[[132 134 126 118 115 135 116 130 112 126 134 138]
 [135 140 125 109 102 144 105 131  98 125 138 147]]
->
[[135 140 125 109 102 144 105 131  98 125 138 147]
 [132 134 126 118 115 135 116 130 112 126 134 138]]

[[129 147 119 130 104 119 141 111]
 [133 142 124 127 106 131 138 121]
 [136 140 120 130 103 128 138 117]]
->
[[129 147 119 130 104 119 141 111]
 [136 140 120 130 103 128 138 117]
 [133 142 124 127 106 131 138 121]]

[[126 127 132]
 [126 130 130]
 [129 155 115]]
->
[[129 155 115]
 [126 130 130]
 [126 127 132]]

[[115 148 106 151 111 100]
 [139 107 150 105 144 157]
 [139 110 149 108 143 153]]
->
[[115 148 106 151 111 100]
 [139 110 149 108 143 153]
 [139 107 150 105 144 157]]

[[121 142 112 142 150 148]
 [123 137 133 132 133 124]
 [122 120 125 131 139 105]
 [136 107 150 123 151 157]
 [129 129 124 129 126 139]
 [121 136 109 138 138 126]
 [134 112 131 122 138 149]]
->
[[121 136 109 138 138 126]
 [121 142 112 142 150 148]
 [129 129 124 129 126 139]
 [122 120 125 131 139 105]
 [134 112 131 122 138 149]
 [123 137 133 132 133 124]
 [136 107 150 123 151 157]]

[[102 112 137 130 141 118 140 103 146 134 145 134 146]
 [109 119 121 118 143 117 101 109 129 144 128 146 123]
 [112 129 127 146 141 111 120 116 106 146 124 143 109]
 [138 146 106 142 117 113 133 107 145 109 151 121 108]
 [119 136 133 145 142 135 114 120 112 141 136 141 110]
 [106 127 154 142 138 139 129 125 133 141 141 146 134]
 [130 115 123 126 123 127 148 121 137 116 149 112 150]]
->
[[138 146 106 142 117 113 133 107 145 109 151 121 108]
 [109 119 121 118 143 117 101 109 129 144 128 146 123]
 [130 115 123 126 123 127 148 121 137 116 149 112 150]
 [112 129 127 146 141 111 120 116 106 146 124 143 109]
 [119 136 133 145 142 135 114 120 112 141 136 141 110]
 [102 112 137 130 141 118 140 103 146 134 145 134 146]
 [106 127 154 142 138 139 129 125 133 141 141 146 134]]

[[133 134 155 110 116 151 125 145 118 120 136]
 [132 124 120 140 124 139 120 128 138 127 124]]
->
[[132 124 120 140 124 139 120 128 138 127 124]
 [133 134 155 110 116 151 125 145 118 120 136]]

[[104 126 134]
 [123 121 147]
 [138 118 108]]
->
[[138 118 108]
 [104 126 134]
 [123 121 147]]

[[131 130 152 128 130 131 132 129 129 137 141 129 132 129 134]
 [129 132 129 129 129 131 135 131 137 128 128 129 136 128 131]]
->
[[129 132 129 129 129 131 135 131 137 128 128 129 136 128 131]
 [131 130 152 128 130 131 132 129 129 137 141 129 132 129 134]]
